Each row has a name. Each question is about the rows just above it. Places in a row count from 1.

[ 80 156 165 100 103 119 159 112 154 106 157 145 138 106 138 135 139 122
 172] -> lenun
[ 80 140 133 114  89  93 122 134 120  93 141 140 129  93 138 149 127 119
 138] -> maz
[ 80 128 100 141 124 150  81 166  79 133  95 108 113 133 123 149  98 142
  62] -> sas
[ 80 130 166  99 105 118 162 112 156 107 158 145 139 107 138 134 139 122
 174] -> Ker
[ 80 129 100 157 154 158  73 168  60 161  86  96 109 161 131 134 157 153
  47] -> Dol
[ 80 123  99 151 142 155  76 168  68 151  88  99 110 151 127  46  93 150
  50] -> setut
[ 80 140 133 114  89 131 122 122 131  93  89 131 129  93 138 153 109 131
  86] -> damir
[ 80 135  99 151 142 155  76 168  68 132  88  99 110 152 127 140  93 150
  51] -> nagep
Places of [93] in row maz: -> 6 10 14
Every place of [131] in damir: -> 6 9 12 18
Every place of [47] in Dol: -> 19
Every place of [122] in damir: -> 7 8

[143 129 128 143 133 139 128 119 134 128 130 119] : gules
[110 132 128 124 121  86 126 119 123 128 127 135] : koni
[137 128 128 138 119 181 128 107 121 128 131  95] : dogun
[149 127 129 136 127 124 130 128 155 131 131 134] : Dis
[137 128 128 138 119 181 128 125 121 128 194  95] : bifil
[128 125 145 145 125 145 128 125 162 125 145 111] : kef
[137 126 128 125 195 128 128 124 198 128 130 164] : Gipal
Places of [125] in row kef: -> 2 5 8 10
At which places does Dis hold [127]? -> 2 5
Places of [195] in row Gipal: -> 5

[121 196 124 147 184 140  60] : kap
[130 194 118 148 185 125  67] : zalek
[134 191 126 191 191 126 126] : duka
[130 194 118 148 185 131  67] : big
[ 67 130 125 187 187 130  66] : suta
Every place of [126] in duka: -> 3 6 7
Every place of [185] in big: -> 5
Every place of [67] in suta: -> 1
Places of [121] in row kap: -> 1
At which places does suta hold [66]? -> 7

[213 116  64 198  97 117] = feda
[148 148 131  98 148 112] = zeze
[137 112 116 159 118  39] = Voti
[ 60  98 130 118 123 207] = nog
[ 95  76 161 192  99  41] = koga
[217 118 120 171 101  73] = naz
[123 157 112 126 111  89] = Lazon
[138 120 139 161 122  93] = tadi
[134  65  82 134  65  65] = bina
[151 112 151 151 151 113] = biduk
At which places does biduk hold [112]? -> 2
At which places does biduk hold [151]? -> 1 3 4 5
At which places does bina hold [65]? -> 2 5 6
Places of [148] in row zeze: -> 1 2 5

[ 93 147  50 129 152 117  92 119  81 144 144 108  92  84 107 137 162  93
 177 110  88]  Dok
[160  84 119 142 172 137 145 123 102 141 172 154 103 154 117  94 144 110
 131 122 122]  gitam
[165 115 135 119 184 136 160 152  92 124 157 151  93 161 102  68 144 109
 137 107 145]  nos
[158 111 171 154 137 151 142 150 103 137 135 145 126 164 102 114 147  59
 158 107 129]  Bigub
[134  79 105 183 123 134 132  89 112 158 170 159 130 130 104 159 139  96
 138 102 112]  nilug
[110 113  92 114 143 121  92 122 121 136 132 103 112 106 149 120 132 135
 124 156  88]  kalev
[114 130 150 151 109 134  92 146 148 124  91  91 140 121 163 147 106 178
 102 158 121]  dap
[150 111 171 154 137 150 142 150 103 150 135 145 126 164 102 102 128 138
 137  89 160]  Tob
[116 131 109 106 139 124 111 133 128 124 123 110 117 114 145 108 128 106
 121 151 106]  lofut
At which places does lofut hold [106]? -> 4 18 21
Places of [150] in row Tob: -> 1 6 8 10

[141 141 132 141 170 133 110 150 145 139 126 147  63 145 105  85 162 161
 110 161 126 162 154]  purad
[104 104 113 108 123 118 136 104 112 109 114 114 170 108 142 148 121  96
 114  95 143 103 113]  Podam
[111  95  48 135  92 111 117 123 119 102 141 111 111 152 107 166 162 138
 168 152  95 139 133]  pege
[104  87 172 122 121 118 120 121 121 109  89 140  87 115 122  77 122 122
 170 109 168 120 141]  fis
[ 99  80 108 112 115 110 125 108  98  98  94 118 109 109 112 159 108 105
 155  99 159 120 124]  nuz
[148 174 125 134 132 146 140 139 137 125 162 126 185 129 150 158  67 128
  70 130 108 135 116]  bup
Every place of [108] in nuz: -> 3 8 17
At which places does purad hold [126]? -> 11 21
At which places does pege hold [111]? -> 1 6 12 13
Every place of [104] in Podam: -> 1 2 8
At which places does purad hold [141]? -> 1 2 4
Every place of [109] in nuz: -> 13 14
At which places does fis hold [122]? -> 4 15 17 18

[120 113 120 100 127  99 127 120 131 138 132 137 124 121 143 107 114 137
 122 113 139 132 133 115 127 127 110 145 135 167 122 126  95 109 121 118
  87 128 123 117 117 120 136 121 147 120 135] -> tenip
[117 147 135  94 121 159 126 109 130 133 127 116 113 101 136 137 135 105
 106 129 120 109 118 135 162 134 132 133 120 129 127 144 112 125 135 126
 185 130 143 127 122 129 122 123 137 131 112] -> seti
[110 114 124 149 128 127 130 125 143 130 135 130 127 123  99 146 133 141
 114 125 146 108 121 141 123 157 119  91 132 121 130 127 148 125 131 127
 140 125 124 125 114 123 130 117 128 135 136] -> bipub
[133 139 130 135 150 132 123 126 150 117 132 131 141 124 147 117 117 141
 109 106 132  99 117 123 133 169 140 139 136 105 123 116  83 120 146 117
  92 128 136 128 128 126 100 128 124 124 123] -> kodil
[135 145 125  80 122 163 130 132 134 129 133 129 111 132 129 139 132 129
 127 128 146 112 125 128 106  83 117 123 106 135 142 134 155  87 139 135
 129 131 147 140 136 135 108 128 120 116 130] -> lilat
[132 109 130 115 131 128 119 124 113 138 126 133 130 152 158 110 131 173
 107 141 132 112 120 133 138 148 143 151 136 129 148 125 133 145 120 135
 112 133 105 125 139 131 150 112 119 139 119] -> mag
[133 119 131 139 134 143 132 116 132 131 126 124 130 133 126 132 121 133
 115  71 151 133 124 131 142 167 152 171 120 117 125 129 153 188 131 129
 132 121 115 125 121 131 121 137  79 131 126] -> lebez
[135 129 126 172 126 146 133 134 136 121 124 141 125 112 132 143 142 104
 132  95 125  89 131 118 115  96 128 101 127 134 137 123 104  90 118 126
  93 128 103 130 130 126 123 153 153 137 130] -> zedo
[141 113 125 108  93 125 135 127 108 132 130 120 128 130 137 140 130  86
 109 114 139 148 121 133 128 147 120 143 143 135 117 125 136 137 126 122
 114 128  91 133 124 121 142 132 151 138 122] -> Zorit
[137 156 120 143 136 150 127 129 136 117 127 126 106 118 119 109 144 126
 129  77 128 142 125 131 156 102 113 140 129 104 120 126 171 148 123 126
 127 137 129 111 129 127 128 136 153 124 146] -> buf
[138 123 129 157 121 122 129 107 150 131 129 122 114 142 146 130 135 153
 131  82  85 120 128 104 104 137 130 133 115 161 128 139 128 162 121 124
 218 142 112 125 113 117 133 154 126 134 131] -> lebev
[142 165 120 120 139 128 135 135 129 127 135 122 133 134 134  97 132 113
 126 182 125  97 140 132  96 223 114 135 118 140 138 134 126 178 128 134
  90 119 115 146 113  97 135 122  90 129 133] -> gaf
At which places does gaf hold [135]? -> 7 8 11 28 43
Every place of [126] in zedo: -> 3 5 36 42
Every place of [131] in lebez: -> 3 10 24 35 42 46
At which places does lilat hold [128]? -> 20 24 44
Every place of [106] in lilat: -> 25 29

[ 37 146 128 129  99 100 125 135 100 175 144 117 119 184 163 125 138 166
 136 118  65 142  79  68 202 174 180  97  45 133 103 123 145  84  82  91
 140  99 117 179  99 123  83  94 113 110 159  99  94 151 109]  toti
[153 129 115 119 136 108  96  48 178 201 131  89 120 121 155 171 118 126
 150 156 121 170 142 152 145 107 223 145  63 142 119 123  94 163 161 119
 151 142 121 134 209  98 180 141 121  62 135 126 105 144 188]  Nak
[110  58 107 139 157 114 167  95 107  65 137 134 163 117  83  79 143  69
  96 110 139 130 137 150 112 101 111 168 203  54 125 118 119 123 138 167
 129 187 206 135  92 146 110 169 177 187  82 156 134  87  80]  zafor
At which places does toti hold [94]? -> 44 49
Every place of [99] in toti: -> 5 38 41 48
At which places does Nak hold [142]? -> 23 30 38

[163 148 145 143 145 145 152 133  52  71 131 169 131 161] = Debiv
[125 144 165 145 159 144 146 123 110  71  97 127 131 192] = Kab
[163 148 145 143 140 130 142 133  52  71  91 169 131 161] = dumul
[159 151 184 127 159 135 158 127  72  71  91 127 131 159] = daz
[107 148 128 172 159 123 192 127 110  71  91 115 131 165] = nus
Every place of [145] in Debiv: -> 3 5 6
Every place of [159] in daz: -> 1 5 14

[123 101 100  80] -> zef
[100 202 100 100] -> Radi
[131  78 154 154] -> Keso
Every place of [100] in Radi: -> 1 3 4
Whose row is [131  78 154 154]? -> Keso
At which places does Keso hold [78]? -> 2
Every place of [202] in Radi: -> 2
Every place of [154] in Keso: -> 3 4
Places of [80] in row zef: -> 4
Every place of [101] in zef: -> 2

[141 140 167 107  90  65  97  51 131  92 132  66 181 123 184 124  51 118
 152 142  75 149 169  63 188 153 169 198 193 117  57]  Pem
[110 186  63  60 105 113 132 116 157 156 188 181  83 148 136 116  72 193
 202 181  70 198 181 140 124 149 115 110  77  57 186]  ramol
[143 167  51 192 133 197 159  68  89 117 166 143 128 167  51  82 181 191
 167 179 192  51  83  82 103 167 163 125 139  51  62]  fafi
[193 180  69  96  54  59 203 138 112  66 117 187 181 107 107 143  93  58
 133 118  59 162 138 117  65 125 150 160 128 130 181]  pevot
[138  63 193 125  84  63  58  81 138 172  85  95 147 166 138 166 128 166
 164 108 178  59 139  76 198  96  58  58 190 171 134]  lapen
[129  62 134  52  62 167  99 156 174 110 190 146 182  97 164  67 177  98
 178  51 160 117 149 154  83 114 156  62 187 135 180]  volu
[159  70 104 110 135 176 161 176  81 102  86 153  66  50  74 101  72 159
  59 151 169 158  70 103  66 107 138 167 139  72  60]  reni
[110 186  63  60 105 113 132 116 157 156 188 185  83 148 136 116  72 193
 202 181  70 198 107 140 124 149 115 110  77  57 184]  zokul
[ 77 187 127 185 157 176 112 190 176 130  81 193  85 158 150 142 205 132
 176 205  56  82  84 145  84 189 136 127 127 182 166]  zufa
At which places does lapen hold [166]? -> 14 16 18
Every place of [127] in zufa: -> 3 28 29
Places of [167] in row fafi: -> 2 14 19 26
Every place of [181] in ramol: -> 12 20 23

[ 99  99  68 112 117 161] = Lizu
[ 69 111 105 161 110 106] = pabi
[ 86  90 143 148 135 116] = nomev
[ 85 181 109 129 112 163] = Leker
[164 108 159 113  85  90] = baf
[158  67  84 158 158  84] = Nulo
[107 165 107 165 165 107] = dof
At which places does Nulo hold [158]? -> 1 4 5
At which places does dof hold [107]? -> 1 3 6
At which places does dof hold [165]? -> 2 4 5
Every place of [68] in Lizu: -> 3
Places of [143] in row nomev: -> 3

[121  93 131 159 149 105 126 120 150 110 112  98 134 140 124 102 113 128
 124 108 112  95 128 142 135 143 167] : fod
[147 154 135 149 147  73 168 164 117 170 125 150 135 131  86 142 129 175
 110 129  98  91 115 121 191 103 170] : memid
[120 101 125 159 159 116 110 110 146 110 118 109 131 110 122 159 113 126
 126 100 118  95 132 110 138 159 171] : fomim
[138 159 147 142 129  51 164 165 119 165 140 146 121 137  76 128 122 172
 108 126  95  96 134  96 195 112 162] : Mefos
[151 152 129 160 114  78 182 160 136 184 126 151 123 111 100 139 105 209
 116 122 113  80 121 115 155 106 174] : zesek
[141 158 144 152 119  48 175 160 136 179 146 148 113 120  85 118  93 203
 112 118 111  88 147  81 160 118 162] : feso
[126 129 113 130 130 149 115  97 122 102 130 128 129 140 126 124 119 104
 133 108 134 129 134 138 147 147 139] : futo
[139 160 127 142 129  51 165 164 117 164 140 145 120 137 127 160 122 172
 107 128  95  97 134  95 195 112 161] : biza
[ 87 154 107 105 129 115  98 171 148  50  89 148  83 104  85 151  56 144
 130  87 146 151 112 134  65 132  94] : Fekit
[124  90 138 152 139 100 132 130 150 119 107  86 140 137 129  97 118 123
 125 119 107 105 123 146 131 130 154] : Pabo
[146 155 136 147 128  70 168 164 134 167 127 148 128 133  84 140 130 173
 110 130  97  91 117 118 193 104 170] : ruvi
[148 155 134 150 125  76 169 163 117 170 125 149 129 130  87 143 129 176
 110 129  99  89 113 123 189 102 172] : Fiv
Places of [160] in row biza: -> 2 16
Places of [130] in row futo: -> 4 5 11
Every place of [159] in fomim: -> 4 5 16 26
Places of [135] in row memid: -> 3 13
Every place of [120] in biza: -> 13

[206 190 128  93 125  55 182  93]  Bukod
[151 125  92 173 124  75 160 124]  Mubu
[201 129 126  94 129 126 181 126]  gimo
Every place of [93] in Bukod: -> 4 8
Every place of [125] in Mubu: -> 2
Every place of [126] in gimo: -> 3 6 8

[185 209 184  95 190 190  90 136  96] = sagad
[181  61  97 192 157 169 151 107  67] = tok
[163 151 151 147 182  82 162 146 146] = zuko
Places of [151] in row zuko: -> 2 3
Every place of [146] in zuko: -> 8 9

[163 163 163 119 163 119 163  82 119] = zaz
[187 187 187 124 164 128 226  51 131] = dezek
[187  65 128 226 128 128 226  65 128] = vun
At which places does vun hold [226]? -> 4 7
Places of [187] in row dezek: -> 1 2 3
Every place of [226] in dezek: -> 7
At which places does zaz hold [163]? -> 1 2 3 5 7
At which places does vun hold [128]? -> 3 5 6 9
Every place of [131] in dezek: -> 9
Places of [65] in row vun: -> 2 8

